In the rows, 128 means zero.
Each named move below is a turn or a mirror, shown by a few rows before and after it. Which moves, in which order, take the first row of each later pair to the second? The first pair is answered.
F (before -> after):
[155 133 115 173  86  97 190 171 117 109 134]  ->  [149 110 109 178 107 105 194 182 108 104 128]
[137 152 133 126 166 146 119 105 139 163 130]  ->  [132 149 130 128 171 145 123 111 134 162 131]
[150 133 143 120 112 130 127 114 141 135 153]  ->  [136  97 133 127 147 144 129 133 133 130 145]
[ 93 123  96 145  85  98 134  91 169 113 101]  ->  [ 81  91  87 151 117 107 136 106 156 111  94]
Q (before -> after):
[ 90 109  92  92 192 151  79  87 140 120 178]  ->  [127 129 115 111 216 138  57 139 130 150 153]
[124 113 110 117 103 123 131 108  83 120 141]  ->  [149 128 125 132 122 117 118 144  76 139 125]
[110 138 115  99 128 107  56  92 113 145 107]  ->  [115 138 114 100 133 105  58 100 111 147 109]
V (before -> after):
[115 132 149  92 155 106  95  89 113 152 113]  ->  [127 124 162  93 171 131 106  96 113 152 135]
[133  91 113 105 109 102 108 131  97 144 105]  ->  [143  70 139 112 147 141 129 142 108 141 137]
[164 144 145 118 145 125 121 107 162 130 152]  ->  [145 153 134 118 133 107 113  96 173 127 126]
P (before -> after):
[128 152 160 157 142 159  95 135 202 125 127]  ->  [134 150 155 166 141 155 105 143 205 123 116]
[176 156 158 128 122 132 132 128 127 165 175]  ->  [170 140 145 160 119 119 167 166 132 152 151]
[ 76  95  99 129 114 135 136 106 152  93 131]  ->  [ 76 103 105 117 112 138 120  91 147  98 141]
U (before -> after):
[124  79 125 140 150 166 190 171 107 113 155]  ->  [ 83  72  81 131 117 135 177 140  90 102 123]
[139 111 159 119 121 151 110 137 125 129 146]  ->  [123  94 151 119 122 157 121 126 128 116 148]
[ 65 120 118 132 176 115  85  92 115 138 103]  ->  [ 93 146 134 134 175 102  68 105 108 156 101]
[128 137 132 132 156 125 125 128 153 124 121]  ->  [124 133 129 134 151 124 125 125 157 122 119]
Pairs:
Between the rows of a pair lie two moves.
[118 119 126 184 123 137 221 172 162  96  79]  ->  [108 130 111 185 110 106 201 170 145 103  48]	U Q
[122 133 121 110 163 134  70 112 140 157 106]  ->  [ 86  98  91 136 135 131 141 112 154 122  90]	P Q
[ 82  81 100 141 110  89 108 131  58 125  78]  ->  [ 87  97 104 115  75  97 120  77  63 111 108]	U Q
[127 118  99 127  54 109 201 122  98 106 136]  ->  [153  95 112 161 123 112 175 198  76 134 104]	F Q
[124 204 156 121  83 102  94  80 129 128 115]  ->  [115 101 158 146 211 177 120 158 119 131 122]	U F
[144 122 124  92 115 123 101 114  55 146 160]  ->  [153 110 138  99 136 152 128 121  73 137 183]	U U
[124 139 133 128 172 131  94 135 128 135 101]  ->  [134 151 131 148 139 110 122 147 142 132  91]	F P
[ 87 144 130 141 111 126  85  76 179 128  92]  ->  [104 136 133 176 123 117 105 128 179 129  65]	P Q
[ 60 100  91 128 125 118 133 106 133  95  95]  ->  [104 163 116 106 115  96  68  96 113 133 103]	P U
[169 116 164 124 171 172 137 147 115 119 146]  ->  [163 143 166 107 113 163 149  96 134 105 164]	F Q
[188 138 169 158 156 138 147 199 121 148 136]  ->  [199 167 180 133 148 135 119 163 124 161 159]	F P
[123 123 118 159 160 108 105 164 122 139  71]  ->  [ 89 133 100 127  93 109 135  81 141 107 106]	Q F
[101  90 112 132 135 128 135 142 113 117 117]  ->  [148 127 149 125 110 147 146 137 124 121 165]	F V
[121  78 101 140 111 118 134 103  94 109 124]  ->  [168 134 137 154  96  97 112 126  96 136 112]	Q F
[115 128 114 122 101  70 125 120  64 141 114]  ->  [101  70 122 124 156 139 171 113  87 120 157]	V U
[125 129 136 158 107 108 154 143 141 113  86]  ->  [148 155 174 111 127 140  97 100 142 136 139]	P U
[107 123 115 117 123 126 128 106 130 109 123]  ->  [113 119 121 121 142 125 111 122 113 117 111]	U F
[152 123 114  99  81  97 149 118  66 117 138]  ->  [185 131 144 108 105 123 166 144  82 125 161]	U U
[134 123 131 138 155 126 177 183 102 130 142]  ->  [ 91 116  97 110 111 105 171 128  93 108 135]	Q U
[ 86 109 103 151 101  91 140 133 133 111  76]  ->  [ 91 132 108 143  74  85 131 108 132 112  89]	U Q
[103 114 132 145 131 123 146 119 104 134 125]  ->  [124 124 149 142 125 129 151 111 117 137 149]	F V
[142 142 149 154 158 109 108 179 157 144  85]  ->  [ 94  94 122 132 138 147 167 111 184  93 133]	U Q
[124  85 165 106 159 164 145 148  98 138 182]  ->  [110 135 154  82  72 124 144  86 118 128 175]	U F
[125 130 143  85 155 149 117  55 160 124 161]  ->  [163 156 164 111 181 116  74 117 139 157 114]	U Q
[129 131 137 185 142 104 170 178 140 118  99]  ->  [152 191 165 117 125 112  93  96 134 139 153]	F P
[126 110 131 147 121 152 177 132 156 113 138]  ->  [120 141 119 141  80 113 160 113 149 114 119]	F V
[111 142 114  97 127 124  94  71 141 128 129]  ->  [120 118 106 165 134 104 144 158 145 119  79]	P Q
[126 123 122 160 154 130 134 149 110 141 105]  ->  [122 154 119 140  94 120 148 101 127 129 127]	F Q
[147 162 113 160  70  72 153 164  70 143  92]  ->  [117 135 108 131  46 125 213 100 105 106 156]	U Q
[159 144 149 138 113 133 148 143 132 117 126]  ->  [133 132 125 139 104 120 155 125 141 100 108]	U V
[ 89 163 117  96 125 137  62  81 177 129 103]  ->  [110 180 137  94 123 137  58  85 180 141 116]	U Q
[152 151 163  72 149 143  98  96 109 120 170]  ->  [124 101 124 140 124 127 204 156 128  78 120]	P Q
[136 183 163  92 138 137  44  93 138 138 160]  ->  [ 92 105 126  91 191 168  57  95 127 119 158]	F Q
[134 165 131 101  94 121 127  99 132 136 112]  ->  [135 133 138  98 123 166 160 102 138 124 147]	V U
[130  99 125 147 183 120 139 159 129 126 124]  ->  [141 166 134 128 104  86 128 113 144 119 133]	U F
[173 186 170 124 105 111 119 137 143 141 135]  ->  [156 116 161 138 167 164 160 157 154 124 160]	U F
[100  94  99 134 141 116 108 142  86 129  95]  ->  [150 119 135 142 163 126 102 169  90 150 108]	U U
[178 143 157 126  82  88 150 165 132 144 116]  ->  [167  94 154 137 125 132 178 184 142 131 132]	U F
[113 103 111 127 164 121  87 144  92 151 124]  ->  [122  99 126 131 178 138  96 148  99 152 137]	U U
[103 106 115 138 145 134 125  87 161 144 136]  ->  [118 138 124 134 133 108  93  99 143 163 120]	U U
[ 85 143 102 131 123 117 104 102 171 129 119]  ->  [107 164 112 143 120 102  96 126 165 144 109]	P U
[166  98 106 125 122 152  94 150  52 141 151]  ->  [181 137 125 120  77 146 103 126  73 138 170]	U F
[119 155 104 138  83 107 121 156 114 112  82]  ->  [113 150 111 100 116 133  66 113  97 126 118]	F P
[138  95 126 141 158 142 103 149  65 158 116]  ->  [120 130 121 113  74 131 125  72  88 131 146]	Q F
[ 94  85 113 134 102 156 150 117  99  95 128]  ->  [140  93 140 128 119 175 143 136  82 110 158]	U V
[133 130 138 103 178 197  99 104 181 146 173]  ->  [116 174 112 118 148 109  50 111 173 157  87]	V Q
[140 110 139 145 176 150 134 158 135 136 134]  ->  [136 168 135 128  91 120 138 105 153 120 137]	U F
[108  98 117 135 127 115 199 157 133 100 122]  ->  [151 150 144 140 106  95 178 172 136 124 113]	F Q
[153 117 170  87 119 160 165 124 129  97 197]  ->  [185 130 176 119 158 124 119 200 104 136 135]	U Q
[156 119 127  79 173 137 109 138  94 125 136]  ->  [120  90  99  92 148 136 169 136 109  97 126]	P Q
[108 106 135 108 159 177 113 101 157 110 159]  ->  [ 77 114  96 106 127 127  86  93 136 110 110]	V F
[110  89 132 136 133 157 159 121 120 118 142]  ->  [142 112 158 136 161 155 115 151 107 149 135]	P Q
[185 157 165  93 142 133 101 135  82 168 164]  ->  [184 151 153 146 111 110 168 197 100 151 122]	P F
[102  96  98 113 111 119 140 128 117 103 176]  ->  [131 100 118 141 157 121 133 189 117 122 157]	Q U
[ 81  86 100 141  96 140 162 100  93 110 128]  ->  [160 162 148 165  93 102 124 159  86 158 103]	Q F
[123  99 112 140 121 149 134 159 115 101 130]  ->  [143 119 130 114 135 150  90 145 101 119 148]	P Q
[127 106 139 140 161 146 144 141 148 123 141]  ->  [133 153 142 131 104 113 130 113 165 121 133]	F V
[105 118  72 134 112 105 150 140 106 122 105]  ->  [139 141  98 147 129 102 138 172 102 148  98]	Q U
[102  96 104 160  89 133 163 150 109 119  89]  ->  [121 155 131 104  62 134 110  79 107 136 133]	F P
[134 132 146 117 182 102  74 100 133 165 132]  ->  [101  84 110 160 152  92 163 135 155 127 100]	Q P
[ 95 106 107 115  94 132 148 138  92 119 154]  ->  [101 113 107 119  98 118 130 153  76 131 141]	U F
[ 87 118 136 144  65 145 161 124 182 109 136]  ->  [146 167 184 123 106 145  72 141 164 164 144]	Q P
[ 67  86 103 133 168 132  97 111 176 121  73]  ->  [ 98 112 118 142 177 113  76 141 163 148  55]	Q U
[152 166 148 136 108 116 130 134 158 132 115]  ->  [136 117 144 146 156 149 149 152 161 122 124]	U F
[129 109 113 116 131 209 180 112 149  90 185]  ->  [207 180 163 143 134 170 141 169 150 137 159]	Q F
[124 116  91 144 136 142 129 133 109 123 124]  ->  [149 139 118 140 126 155 143 125 131 126 151]	F V
[130 137 116 133  83 104 148 132 118 111 125]  ->  [121 122 115 101 125 126  99 103 101 121 150]	F P
[115  87 144 153 159 131 115 155 159 114 126]  ->  [106  91 142 125 155 141 101 110 158 112 154]	Q P
[129 168 130  99  86 119 118  73 132 134 143]  ->  [173 163 168 123 144 151 120 127 135 153 162]	V Q
[130  98 133 136 164 159 153 169 111 130 151]  ->  [156 157 156 103 122 153 124 116 119 141 176]	P F
[106 133 103  86 109 109  96  74  93 123 134]  ->  [175 146 158 117 171 135  94 153 101 156 147]	Q U
[100 142 120  94  93  97  91  86 107 125 135]  ->  [127 147 127 146  86  75 126 163 110 134  98]	P U
[ 66  82 107  78 186 139 107  83 128 104  94]  ->  [106 179 132  82  73  88 132  62 162 107  93]	P F
[134 126 117 131 124 113 117 149  91 129 103]  ->  [163 161 148 129 106 124 127 134 117 133 134]	V F
[179 170 112  99  80 106 147 120 114 119 157]  ->  [156  87  89 122 170 142 148 175  88 119 133]	Q F
[125 159 144 137  95 149 168 132 132 110 144]  ->  [112 138 146 110 136 180 129 110 114 119 163]	F P
[107 136 120 100 138 137  72  86 131 140 127]  ->  [118 114 117 169 134 121 142 172 148 131  80]	U P
[201 138 164 160  81 125 171 196 155 142 115]  ->  [196 142 181  85 139 165  74 118 122 164 175]	F P
[ 59  74  94 138 180 129 126 148 136 119  76]  ->  [ 76 125 105 103 165 101  55 116 111 151  74]	U P
[128 172 130 100  88 120 117  89 145 147 143]  ->  [138 148 135 153  98 120 179 157 155 133 123]	U P
[ 92 149 120 148  96  87 165  90 157  92  98]  ->  [ 63  90 108 132 176 124 133  93 130  97 106]	P F
[166 164 176 120 152 146  98 174  99 148 116]  ->  [ 92 106 118 120  93 155 195 124 129  83 121]	Q P
[102 117  84 139  95  84 116 126  79 128  91]  ->  [184 140 157 154 140 125 126 182  95 151 138]	U U
[124 123  88 131  83 103 158 118 112  99  91]  ->  [135 104  96 143 135 112 134 168  93 116  75]	U F
[ 86 108  99 143 130 138 134 134 104 112 103]  ->  [114 144 123 117 129 135  83 109  88 137 119]	P U
[102  89 123 112 172 162 145 109 132 123 154]  ->  [127 128 127 146 103 123 198 130 162 116 128]	F P
[ 85 137 102 150 130 108 126 127 146 117  89]  ->  [114 159 121 160 141 103 112 154 143 133  82]	Q U
[130 135 154  94 152 162  90  61 170 130 163]  ->  [107 105 134  96 168 166  91  62 157 118 150]	U F
[ 98 110  95 109 129 140 125 118 135 109 139]  ->  [140 158 117 113 122 109  86 137 119 141 127]	U U
[ 93 163  97 135  75 100 116  92 139  81 129]  ->  [165 176 158 174 145 127 111 185 148 120 133]	Q U
[112 110  96 135 134 102 123  71 136  95 175]  ->  [154 148 119 153 141  66  73 115 113 131 141]	U Q
[138 126  87 130 126 100 110 149 123 108  77]  ->  [168 148 117 113 139 115  80 146 119 129 103]	U P
[ 91  92 107 123 104 121 157 121 108 115 140]  ->  [137 109 139 144 138 117 135 179  93 144 132]	V Q
[ 99 124  96 115 112 121 109 169  91 124 109]  ->  [131 156 119 120 105 120  97 179  93 137 119]	U F
[112 147 117 137 100 123 159  78 190  92 115]  ->  [ 92  94  98 140 166 156 152  96 173  94 110]	P F
